0: [126, 91, 102, 79, 92, 68, 47, 95, 163, 139, 122, 145]
1: [128, 101, 202, 127, 186, 153, 136, 112, 170, 143, 146, 105]
2: [57, 149, 156, 112, 64, 52, 138, 116, 105, 102, 126, 123]
3: [125, 130, 191, 145, 173, 194, 179, 142, 136, 136, 103, 141]
4: [170, 115, 92, 135, 148, 152, 179, 156, 99, 108, 125, 99]
5: [184, 157, 126, 203, 140, 189, 205, 203, 129, 102, 126, 98]
6: [141, 143, 127, 79, 146, 117, 101, 86, 176, 145, 110, 108]
7: [21, 129, 140, 127, 6, 85, 123, 172, 0, 118, 99, 127]
8: [189, 141, 120, 121, 121, 160, 129, 89, 171, 148, 108, 85]
9: [176, 123, 147, 110, 100, 81, 135, 122, 94, 101, 133, 116]
10: [39, 195, 145, 208, 58, 107, 130, 130, 124, 115, 98, 95]
11: [58, 146, 160, 118, 55, 54, 131, 121, 98, 106, 132, 128]
12: [124, 101, 101, 105, 92, 101, 81, 81, 163, 138, 125, 110]
13: [101, 90, 150, 175, 158, 139, 114, 126, 168, 158, 182, 138]
14: [119, 132, 116, 100, 161, 137, 150, 106, 119, 157, 121, 159]

[124, 105, 99, 108, 97, 104, 87, 82, 165, 139, 124, 106] --> 12
[156, 136, 124, 61, 158, 119, 96, 81, 183, 149, 112, 111] --> 6
[188, 136, 103, 151, 148, 130, 166, 151, 121, 122, 121, 97] --> 4
[179, 137, 103, 147, 145, 127, 164, 153, 121, 128, 125, 98] --> 4
[120, 84, 93, 73, 83, 53, 29, 87, 167, 143, 122, 148] --> 0
[133, 134, 130, 92, 174, 145, 117, 104, 153, 121, 121, 108] --> 6
[144, 137, 122, 73, 147, 111, 99, 91, 180, 149, 123, 122] --> 6
[129, 103, 99, 111, 106, 109, 91, 88, 158, 136, 123, 107] --> 12
[140, 157, 216, 199, 176, 213, 182, 174, 103, 92, 92, 202] --> 3
[162, 118, 168, 113, 178, 175, 151, 132, 145, 112, 90, 150] --> 3
[149, 133, 164, 109, 179, 183, 158, 139, 129, 114, 104, 136] --> 3
[107, 95, 146, 169, 160, 141, 116, 122, 167, 158, 175, 132] --> 13
[183, 133, 108, 155, 153, 133, 168, 153, 125, 126, 121, 97] --> 4
[126, 109, 105, 108, 98, 105, 85, 85, 166, 139, 125, 112] --> 12
